In the data rows, the value 128 means zero.
Here are some points, each followed by its number:
[127 112 110 140 135 159 156 138] 0
[ 91 117 153 144 141 112 124 170] 1
[122 129 109 152 111 107 102 119] 2
[108 106 128 139 141 150 155 148] 3
[101 121 164 132  94 124 101 162] 4
[130 105 140 135 141 159 161 135] 5
[101 115 185  38 105 153 130 145] 6
[119 104 124 132 130 177 166 128] 7
[ 94 112 162 142  87 161 123 174] 8
[101 105 148 145 130 151 146 139] 9
[176 255  42  92 170  88 129  56] 10
[135 136 119 131 135 163 160 119] 11
[161 139  78 126 133 110 120 113] 12
[104 115 151 153 123 133 127 166] 13
[117 106 145 138 128 162 154 125] 14
[ 87 111 161 140  81 136 103 178] 15
[132 115 144 123 128 155 146 132] 16
[139 101 126 124 125 119 120 113] 17
[101 106 142 139 164 147 169 141] 18
[131 135 113 133 122 109 110 127] 19
[154 175  95  91 149 119 136  93] 20
[129  78 139 152  97 137 111 142] 21
[158 143 103 125 138 103 116 105] 22
[ 97 108 154 155 155 151 166 139] 23
[ 87 104 135 152 152 167 173 134] 24
[117 115 147 138 121 151 136 154] 25
[163 173 100 102 128 109 114  84] 26
[184 215  98  49 151  86 113  73] 27
[107 110 166 153 109 136 117 168] 28
[155 146 123 119  99 125 105 111] 29
[165 151  99 114 132 100 112  92] 30
[ 83 113 152 137 127 150 141 186] 31
[137 127 139 146 116 117 110 118] 32
[142 122  97 143 111 116 107 114] 33
[133  83 142 170 109 152 133 126] 34
[140 146  88 129 144 113 129 101] 35
[ 99 117 156 145  93 124 101 180] 36
[126 109 141 147 128 159 150 136] 37
[149 143 106 112 143 102 121 101] 38
[171 190 110  84 146 102 121  77] 39
[186 222  93  51 166  66 113  67] 40
[142 117 121 133 144 126 138 118] 41
[170 180 128  74 148 103 126  94] 42
[ 83 112 165 135 126 141 133 174] 43
[187 186  92  63 147 105 124  73] 44
[133 133 121 133 121 116 115 127] 45
[110 115 159 152 159 191 199 131] 46
[103 114 158 133  93 138 110 167] 47
[148 142 127 140 122 130 125 110] 48
[ 88 121 179 135 101 138 116 160] 49
[160 184 114  73 132  95 107  83] 50
[156 156 112 105 136 112 121  94] 51
[ 94 155 159 187 255 158 255 131] 52
[129  87 141 167 118 151 138 128] 53
[123  98 124 135 142 151 156 133] 54
[139 123 122 137 151 143 156 129] 55
[137  99 145 144 139 178 175 124] 56
[185 173 114  82 151  99 124  85] 57
[146 137 118 120 140 102 118 108] 58
[114 112 138 141 131 147 144 124] 59
[ 88 114 165 136 115 141 128 168] 60
[129 104 131 152 152 158 167 139] 61
[145 134 118 141 107 114 101 113] 62
[ 99 112 183 142 107 148 127 169] 63
[146  88 116 162  90 128 100 133] 64
[134 124 131 143 123 116 115 111] 65
[137 129  89 143 119 109 110 112] 66
[127 123 110 141 103 107  96 117] 67
[131 126 132 113 102 123 105 126] 68
[165 147 126 103 146 110 129  97] 69
[154 148 104 124 117 107 105 102] 70
[ 99 112 152 134  99 144 119 163] 71
[103 103 110 163 160 166 177 144] 72
[ 91 106 161 130 118 147 136 172] 73
[175 151 115 107 149 105 125  99] 74
[103 112 177 120 107 148 127 169] 75
[ 85 105 140 154 118 143 134 159] 76
[164 157  92 105 139  98 113  97] 77
[122  81 130 159  73 144  99 140] 78
[165 125 124 119 118 108 104 106] 79
[175 162 137  95 121 104 106  90] 80
[108 118 169 149  92 150 117 164] 81
[124 111 127 152 124 190 171 136] 82
[102 115 156 133  92 139 110 167] 83
[151 142  98 109 127 101 107 104] 84
[130 129 102 125 120 109 109 112] 85
[131 108 144 131 154 163 175 132] 86
[120 123 123 124 124 106 110 129] 87
[108 107 134 153  99 120 100 169] 88
[126 161 141 180 157  98 126 140] 89
[ 89 107 141 142 139 168 165 142] 90
[ 82 107 114 149 134 155 152 138] 91
[251 176 108 117 167  88 128  11] 92
[ 94 106 140 125 153 160 168 140] 93
[131 121 140 144 132 126 130 132] 94
[130  88 138 164 115 158 141 126] 95
[ 98 113 153 130 118 168 149 153] 96
[127  83 136 151 103 143 120 139] 97
[134 103 153 128 145 164 165 126] 98
[156 168  91  87 135  98 109  98] 99
[172 174 119 101 151  89 116  89] 100
[132 108 128 166 111 132 120 123] 101
[127  95 143 138  95 141 114 118] 102
[100 117 139 131 136 159 155 148] 103
[106 117 166 143  88 151 115 169] 104
[104  98 111 189 102 114  99 145] 105
[110 102 149 148  94 156 125 148] 106
[100 115 136 122 111 157 137 158] 107
[148 125 117 153 104 105  92 120] 108
[182 192  91  58 147  91 118  79] 109
[149 106 103 130 120  95  97 121] 110
[108 113 131 140 144 151 158 123] 111
[165 188 106  97 132  76  91  79] 112
[107 117 160 138  74 160 113 168] 113
[137 131 116 127 141 127 139 116] 114
[184 197 105  79 145  94 115  89] 115
[173 186 107  83 147  84 110  80] 116
[142 126 128 140 133 161 155 118] 117
[126 100 133 180 106 139 122 130] 118
[113 102 133 154 150 150 160 130] 119
[100 109 160 152 106 127 112 172] 120
[ 94  20  82  73  74  82  58 135] 121
Which three points above are nearest to each new point by angle? Their numbers follow each, nearest first.
[104 109 151 120 152 163 174 150] ~ 93 103 18
[148 118 130 128 139 125 134 115] ~ 41 92 69
[107 145 207 141 105 189 157 135] ~ 96 63 25
[ 77 126 229 163 186   0  62 155] ~ 1 89 87
[152 142 109 113 144 104 122 102] ~ 38 58 77
[ 80 115 144 129  99 145 118 166] ~ 71 15 83
[135 112 144 151 132 142 142 135] ~ 37 53 95
[121 103 141 172 107 142 125 137] ~ 118 34 101
[112 105 150 152 120 152 138 151] ~ 25 9 106
[158 131 133 111 111 108 102 103] ~ 79 80 29
[154 133 113 142 129 110 115 117] ~ 22 70 12
[100 111 135 109 159 159 174 145] ~ 93 18 103
[142 122 127 150 104 114  99 121] ~ 108 62 32
[127 125 109 142 105 106  95 118] ~ 67 2 108
[123 105 135 146 124 157 145 140] ~ 37 82 14
[ 75 114 159 142 125 133 131 178] ~ 43 60 31
[125 110 133 158 140 158 158 135] ~ 61 37 119
[ 85 107 161 148 109 138 124 174] ~ 60 13 120
[155 143 128 128 140  93 111 104] ~ 58 100 22
[141 137 110 114 122 107 108 118] ~ 84 70 99
[157 135 129 120 127 102 108 114] ~ 79 80 58
[140 131 120 147 128 130 129 109] ~ 48 65 92
[111 110 110 174 124 132 130 136] ~ 105 118 101
[137 118 124 158  98 118  96 123] ~ 108 64 67
[112 106 146 139 131 158 152 134] ~ 14 59 9
[119  74 154 150  84 148 110 125] ~ 102 21 97
[ 92 104 159 134 101 146 121 175] ~ 71 8 60
[134 105 154 150 130 151 148 138] ~ 37 5 56
[118  96 142 151  84 128  95 139] ~ 78 21 102
[135  83 104 170 111 111 104 133] ~ 64 105 101
[111 113 103 152 107 131 114 127] ~ 105 2 78
[122 125 113 131 117 109 107 123] ~ 67 2 19
[112  75 142 255 199 143 191 105] ~ 119 61 23
[153 141 136 139 141  88 105 112] ~ 58 22 100
[127  90 148 140  96 140 113 121] ~ 102 21 97
[158 161 109 114 124 123 121  92] ~ 26 51 39
[122 132 126 131 116 124 115 120] ~ 67 2 62
[132 126 140 149 114 113 106 118] ~ 32 65 108
[107 104 137 137 169 162 182 141] ~ 18 93 86
[150 135 116 124 130 132 132 104] ~ 92 51 26
[125  83 140 153  97 134 109 149] ~ 21 97 78
[142 125 131 134 120 150 138 120] ~ 117 56 82
[119 122 124 126 125 106 110 129] ~ 87 19 67
[134 112 142 128 139 154 154 124] ~ 98 56 86
[126 105 132 148 126 156 147 147] ~ 37 82 3
[100 110 129 147 147 149 157 136] ~ 24 111 119
[ 84 100 131 165 118 138 127 172] ~ 76 13 31
[137 111  90 163  84 136 101 140] ~ 64 78 33
[132 110 138 138 133 178 167 130] ~ 56 82 5
[128  97 160 150 108 129 114 136] ~ 21 97 102
[139 138 139 122 128 112 116 120] ~ 80 112 100
[157 187  78  80 185  98 149  87] ~ 20 10 40
[ 92 109 145 118 122 141 133 164] ~ 73 31 43
[137 118 141 134 130 158 150 127] ~ 56 16 98
[109 108 139 119 113 155 138 152] ~ 107 96 73
[160 122 129 120 127 115 116 111] ~ 79 80 92
[133 108 129 169 106 134 118 126] ~ 101 118 64
[124 121 120 124 169 147 171 130] ~ 55 86 52
[ 46  56 191 179  92 194 149 158] ~ 9 76 106
[153  81 111  40 189 156 192 140] ~ 86 54 55
[114 136 161 127  96 134 110 149] ~ 4 47 83
[107 107 150 143 114 161 138 165] ~ 25 96 73
[117 102 124 151 106 104  92 120] ~ 67 2 105
[108 114 137 159  98 131 110 176] ~ 88 36 120
[109 103 135 154 144 143 150 139] ~ 119 23 3
[ 80 114 175 135 113 138 124 173] ~ 60 43 49
[ 89 100 135 141 171 154 179 139] ~ 18 93 24
[ 92  97 127 157 123 155 143 161] ~ 76 91 9
[119 104 140 142 122 172 155 128] ~ 14 37 82
[131 117 130 147 133 168 161 128] ~ 82 56 117
[ 99 113 137 159 133 148 147 163] ~ 76 31 3
[172  83 180  56 120 106 108  55] ~ 17 79 80
[126 119 122 137 114 101  96 113] ~ 67 2 108
[ 14 143  92  88 215 255 255 150] ~ 93 103 24
[171 122 144  28 122 120 117 218] ~ 6 75 68
[127 105 136 146 133 146 145 131] ~ 37 119 61
[179 255  27  92 176  84 130  48] ~ 10 20 26
[125 131  96 156 116 102 102 121] ~ 2 66 19
[112 112 102 184 118 127 123 132] ~ 105 118 101
[172 108 146 117 118 116 112 122] ~ 79 17 80
[ 99 128 141 129 129 140 135 167] ~ 31 43 73
[108 118 161 137  67 167 113 167] ~ 113 104 8
[ 96 105 143 166  96 116  95 163] ~ 88 120 36
[185 195 123  56 155  98 128  77] ~ 42 57 27
[137 108 134 144 138 166 165 122] ~ 56 5 117
[140  93 172 169 244 125 211 116] ~ 52 55 18
[129  82 119 150  98 121 100 136] ~ 64 78 21
[166 208 117  64 131  88  99  73] ~ 50 27 116
[131 135 100 134 114 100  98 108] ~ 85 19 66
[ 82 225 103  29 225  43 136  93] ~ 40 27 20
[158 154  96 133 112  99  94 107] ~ 70 45 62
[111 107 138 147 136 164 163 155] ~ 3 90 103
[ 95 106 141 132 159 169 180 139] ~ 93 18 24
[122 101 123 164 112 111 104 144] ~ 105 88 64
[149 134 134 143 113 131 121 107] ~ 48 32 62
[103 116 150 129 115 143 131 169] ~ 73 60 31
[ 96 119 140 132 135 118 124 147] ~ 1 43 60
[136 101 127 128 127 126 126 117] ~ 17 102 21
[134 112 144 140 106 113 103 114] ~ 32 65 108
[154 153  99 132 113 102  98 105] ~ 70 84 45
[170 137 113 193 239 153 228 112] ~ 55 52 41
[149 145 100 133 115 106 103 106] ~ 70 84 62
[185 138 134  21 129 106 112 200] ~ 6 42 109
[111 114 125 136 153 167 175 126] ~ 111 46 24
[ 72 109 178 136 105 142 122 182] ~ 60 43 49
[ 76 118 176 106 120 191 167 146] ~ 96 103 90
[153 127 114 155 100 103  88 121] ~ 108 62 45
[164 167 124 107 149  91 116  92] ~ 100 116 40
[102 126 138 125 123 140 132 158] ~ 31 73 43
[  0 106  21 175 187 161 194 118] ~ 91 72 24
[ 93 120 158 154  93 159 123 173] ~ 8 104 81
[123  91 121 189  94 121  97 142] ~ 105 101 118
[117 111 144 144 147 165 171 132] ~ 46 5 86
[ 90 107 148 166  92 117  94 168] ~ 88 36 120
[138 106 134 141 133 167 162 121] ~ 56 5 117
[123  90 140 156  77 124  87 132] ~ 78 21 64
[147 126 121 129 127 108 111 116] ~ 79 110 58
[ 84  91 120 161  96 142 117 151] ~ 76 105 106
[ 55  74 157  89 175 154 182 130] ~ 93 18 90
[84 95 25 93 63 31 10 40] ~ 85 67 87
[103 104 116 159 150 159 165 151] ~ 72 3 24
[163 119 129  95 116 115 111 108] ~ 79 80 29
[157 150 122 101 114 116 110 101] ~ 80 50 26
[109 105 124 138 139 160 158 140] ~ 3 24 90
[111 114 115 149 134 120 127 119] ~ 105 91 2
[ 92 124 158 130 129 131 129 163] ~ 43 60 73
[101 110 104 172  91 113  91 195] ~ 88 105 36
[ 95 118 157 153  95 161 126 170] ~ 8 104 81
[ 78 114 165 135 130 138 134 176] ~ 43 60 31
[114 112 129 134 131 171 161 130] ~ 7 82 14
[ 94 146 160 179 255 153 255 140] ~ 52 18 23
[125 108 140 147 127 158 149 137] ~ 37 14 82
[135 117 133 155  98 124 101 131] ~ 64 78 108
[111 129 121 146  93 121  98 177] ~ 88 36 15
[129 125 145 127 128 153 146 125] ~ 16 98 14
[105 120 162 131  97 159 129 155] ~ 8 104 113
[159 170  94 125 147 103 126 100] ~ 10 77 22
[121 111 142 142 127 170 159 142] ~ 37 82 14
[145  98 161  96  10 177  79 164] ~ 113 68 83
[ 95 107 165 157 106 164 138 165] ~ 25 8 63
[153 136 120 150 131 116 120 116] ~ 48 22 92
[117 107 157 148 151 165 173 131] ~ 46 5 86
[168 123   0 100 164  95 131 129] ~ 12 35 77
[132 126 126 145 125 130 126 121] ~ 101 118 65
[127 136 106 147 125 104 107 136] ~ 19 45 2
[123  95 122 129 123 115 113 125] ~ 121 17 110
[134 123 129 140 119 114 112 126] ~ 108 32 67
[137 136  97 152 128 105 113 116] ~ 66 33 19
[123 110 138 134 107 143 124 146] ~ 106 113 8
[131 141  91 150 131  96 106 128] ~ 19 66 45
[ 40 141  94  98 197 231 255 142] ~ 93 111 103
[102 126  63 193 117 110 106 122] ~ 2 105 66
[114 116 155 147 150 178 182 127] ~ 46 86 56
[185 125   0  91 180  85 136 119] ~ 12 35 77
[146 143 150 140 136 108 117 115] ~ 32 65 100
[137 108 137 136 120 125 119 127] ~ 21 64 97
[128 137 115 129 122 114 112 110] ~ 85 70 19
[153 124 120 124 126 113 116 114] ~ 79 22 30
[125 101 117 139 129 174 161 127] ~ 7 82 0
[127 123 122 142 101 113  97 129] ~ 67 108 2
[137 149 111 117 131 106 113 103] ~ 112 84 99
[ 95 116 135 155  93 120  96 172] ~ 88 36 15
[108 108 138 125 133 163 161 154] ~ 103 3 90
[ 83 111 162 139 112 144 128 165] ~ 60 43 73
[124  90 124 154  84 138 103 134] ~ 78 64 21
[145 147  92 120 142 111 127 104] ~ 35 77 38
[ 77 112 169 146 105 124 108 175] ~ 120 15 36
[ 98  35 102  83  79  92  69 140] ~ 121 87 17
[244 167 111 118 172 102 142  21] ~ 92 74 69
[138 122 135 154 115 133 121 116] ~ 101 118 32
[144 135 133 121 127 117 122 107] ~ 80 92 69
[136  95 167 163 224 133 203 119] ~ 52 18 55
[137  93 124 160  92 124  99 140] ~ 64 78 21
[ 99 118 141 133 130 155 148 152] ~ 103 96 90
[124 143 102 151 141 112 127 109] ~ 35 66 10
[121  94 147 153  78 130  92 139] ~ 78 21 102
